In the rows, zero is written as 128.
Each path below is one point turned by a fixed rotation once a step. After each direction that follows a path, write how fast that rotation turns it, in deg/step (0 if it stays still).
Each turn is a multiple of 5 degrees from 10 to 175, or 0.
Each row of a path follows its step; steps can be skipped.

step 0: [129 129 113 130 140 122 122 129 122 116 113 128 129 140 125 125 144 132
 126 129 127 141 120 126 124 113 131 125 121 129 130 123 121 127 129 127
 132 130 138 122 115 121 144 143]
step 1: [125 130 115 132 147 120 124 130 115 119 126 123 120 124 125 126 132 117
 114 125 130 124 126 126 118 119 137 129 130 121 135 129 142 132 133 126
 131 117 136 138 109 128 130 137]
step 2: [127 133 127 136 137 139 130 124 124 134 129 139 121 130 132 127 129 112
 121 129 133 121 134 132 120 114 126 132 138 138 133 146 145 135 119 132
 133 119 140 140 127 126 139 126]
step 3: [129 128 122 119 133 139 134 123 132 141 135 131 134 125 137 128 121 119
 144 123 130 142 126 126 132 121 129 134 132 124 129 148 129 138 124 126
 140 114 128 136 131 128 146 134]
step 4: [136 122 126 121 118 128 125 132 124 145 121 108 141 123 129 130 123 123
 138 118 123 131 121 137 126 130 131 126 124 124 135 142 129 132 128 116
 133 117 127 133 120 137 140 113]
step 6: [126 123 123 128 122 120 115 122 134 133 123 130 130 124 141 127 140 131
 133 125 140 129 135 121 136 121 129 130 122 128 121 128 132 124 108 138
 133 143 111 117 118 141 133 123]
step 7: [130 122 121 120 133 118 121 128 125 133 127 122 139 115 145 109 125 127
 125 135 129 128 136 124 130 125 130 139 113 129 136 119 122 128 115 141
 127 132 124 124 114 127 115 128]
step 8: [138 137 120 127 121 132 128 139 132 116 124 130 127 133 135 119 126 122
 134 139 127 130 132 124 124 129 119 140 116 141 144 125 133 127 125 139
 127 130 136 133 115 126 110 117]
step 9: [142 136 116 139 127 133 139 145 142 121 129 131 117 140 129 127 132 134
 137 134 119 138 138 114 127 116 128 135 127 122 137 134 124 132 124 127
 122 126 129 120 119 126 125 133]
step 10: [144 120 127 139 139 129 131 145 134 124 119 121 123 126 121 111 124 124
 131 126 121 128 133 119 139 120 138 125 136 121 132 131 127 123 132 115
 135 130 143 120 122 136 133 138]
step 11: [121 126 142 135 129 123 122 145 123 122 115 131 130 133 124 121 122 125
 129 124 132 125 124 128 136 118 142 130 134 123 128 129 137 132 122 127
 141 116 153 123 127 115 131 126]
Directions:
[128 131 131 128 126 130 128 129 131 129 129 132 132 127 126 123 126 130
 128 121 129 128 128 132 129 130 127 129 134 125 127 130 130 133 129 126
 125 126 131 127 125 130 130 128] : 45
[126 129 126 134 125 130 132 130 132 131 124 131 124 126 127 134 130 128
 125 127 131 126 132 127 125 129 128 129 128 128 127 128 130 129 130 127
 126 127 125 130 126 130 125 127] : 100

step 0: [144 136 142 123 132 127 125 134 131 124 135 141 119 137 112 122 125 125
 127 122 122 135 140 120 129 131 121 130 137 127 129 117 148 126 136 123
 130 118 137 125 146 105 114 123]
step 1: [114 132 128 138 148 127 143 124 119 113 116 128 130 141 122 126 130 123
 118 129 122 123 127 129 138 123 146 127 118 137 125 145 130 147 136 134
 113 126 131 128 126 112 120 132]
step 2: [126 147 121 126 137 129 131 141 145 142 117 111 133 124 136 126 135 131
 127 123 137 119 138 123 114 129 122 143 118 123 115 132 146 132 131 114
 130 124 124 140 132 124 124 140]
step 3: [133 128 131 127 135 129 124 148 142 114 134 141 139 130 106 123 123 114
 140 132 130 122 126 133 121 128 136 123 144 136 143 124 138 138 133 108
 132 139 129 131 131 125 131 135]
step 4: [135 118 110 118 137 125 126 134 116 124 119 117 140 143 110 121 137 129
 127 136 138 116 126 126 135 109 131 124 119 133 126 139 135 133 119 148
 122 122 130 127 125 134 136 141]
step 5: [137 136 128 118 133 140 120 126 140 141 130 139 121 123 128 115 133 132
 117 116 136 115 150 129 127 119 118 145 136 131 136 139 140 129 129 131
 143 120 117 132 118 133 120 120]
step 6: [119 131 125 132 137 131 123 127 131 124 126 125 115 134 101 118 130 133
 144 127 125 136 124 145 128 137 136 132 145 125 139 140 121 142 135 130
 118 142 115 128 117 125 140 121]
step 7: [137 124 129 116 114 114 129 140 122 142 115 107 125 134 120 127 118 135
 138 117 141 121 126 126 138 121 136 138 124 132 111 123 136 129 137 137
 116 119 116 128 131 138 131 120]
step 9: [139 142 126 135 143 120 120 123 125 130 124 124 134 153 123 122 133 138
 136 115 128 136 109 126 137 132 122 127 123 114 132 134 131 124 125 135
 116 140 134 122 121 110 143 126]
step 10: [136 144 144 113 133 121 139 124 128 132 120 127 133 130 126 120 102 128
 130 112 135 133 137 123 141 127 128 136 130 129 121 128 126 131 136 123
 132 102 142 138 129 125 124 129]
step 11: [117 133 122 135 136 135 133 125 130 118 124 127 132 140 115 119 121 133
 117 152 112 121 127 128 134 152 137 135 124 132 128 138 137 123 141 115
 140 125 122 131 135 115 129 125]
Directions:
[131 126 129 126 129 122 128 131 131 128 131 133 126 125 129 123 125 126
 127 128 127 126 133 132 125 128 128 129 126 126 126 129 125 127 129 126
 130 128 131 129 131 128 127 124] : 140
[131 130 133 124 122 130 131 127 132 127 132 130 125 131 128 132 129 126
 130 126 129 128 127 125 126 124 127 131 129 129 125 129 131 128 129 127
 130 125 128 129 125 128 128 129] : 145
[130 126 132 128 125 127 123 126 125 133 125 133 127 128 127 130 128 130
 130 131 131 132 130 132 131 129 130 130 127 126 127 129 129 129 129 129
 126 130 125 126 124 132 129 126] : 35
[126 131 130 127 126 126 128 125 127 127 130 127 131 131 128 125 126 130
 127 124 124 126 127 128 133 130 129 129 129 125 127 125 125 122 129 130
 131 130 127 132 127 132 133 125] : 25
[128 127 127 131 127 126 127 128 129 124 124 127 130 127 128 128 130 123
 129 132 129 128 131 122 132 126 128 131 127 130 125 127 124 130 132 131
 130 124 130 128 126 129 128 123] : 115

step 0: [135 127 127 120 125 133 132 117 112 117 122 126 121 133 117 133 125 115
 123 131 133 132 117 134 114 124 123 139 109 132 128 133 126 126 128 115
 132 137 119 131 132 118 131 113]
step 1: [133 129 129 122 136 135 127 126 116 107 118 133 130 127 128 138 129 119
 123 137 121 121 132 123 121 130 131 137 116 130 118 128 126 139 141 133
 131 134 142 129 148 132 129 120]
step 3: [133 119 144 130 122 141 133 125 121 108 130 127 129 123 123 131 123 116
 131 123 124 118 122 130 115 129 125 121 126 136 137 132 119 135 128 114
 130 127 117 131 129 135 132 108]
step 4: [134 128 112 124 134 142 131 122 116 115 124 130 122 125 111 134 127 116
 127 138 112 130 133 139 124 127 131 124 109 134 127 126 120 133 140 127
 127 129 123 127 127 131 134 119]
step 5: [138 138 132 131 138 130 129 121 112 129 123 133 129 128 126 139 120 124
 123 121 134 127 132 134 114 128 136 132 108 134 113 121 122 130 133 126
 123 120 130 133 142 143 125 115]
step 6: [136 130 134 136 130 128 132 127 125 112 117 124 124 122 140 136 131 125
 114 133 123 118 119 129 122 131 142 135 123 142 128 132 132 139 130 121
 126 130 119 131 124 149 132 114]
step 7: [135 122 127 141 128 145 128 127 129 121 122 131 131 125 126 135 125 115
 117 133 121 123 144 127 120 124 127 119 123 131 140 121 121 127 140 113
 141 121 125 128 125 142 135 120]
step 8: [133 123 128 124 140 135 129 128 125 133 126 127 121 133 119 126 128 121
 115 119 119 133 132 139 117 125 133 125 108 133 123 127 124 133 127 109
 126 121 112 118 137 129 136 114]
step 9: [125 133 123 136 144 135 135 117 119 115 110 132 130 120 132 131 133 124
 125 118 123 130 126 124 112 118 130 131 117 130 118 123 136 147 127 128
 125 126 127 125 130 139 128 117]
step 10: [131 127 123 141 127 133 131 122 130 121 124 131 133 118 138 141 121 124
 109 137 126 130 130 126 113 120 135 140 113 148 127 126 125 125 130 120
 133 129 126 117 124 138 124 133]
step 11: [134 108 138 122 130 130 126 133 128 119 118 127 124 129 138 125 122 122
 114 124 126 128 138 127 114 116 130 130 123 132 130 119 117 128 127 110
 132 129 132 123 126 134 132 108]
Directions:
[128 125 130 128 125 129 128 130 124 129 131 133 129 130 129 124 126 126
 127 132 125 127 133 129 131 124 131 129 126 127 125 129 130 128 134 130
 129 126 127 124 127 126 125 128] : 115
[129 131 128 122 135 128 131 128 127 128 127 131 124 130 130 130 128 131
 130 126 131 129 130 132 129 130 127 130 127 125 129 127 127 133 132 128
 131 129 127 126 131 127 126 131] : 95
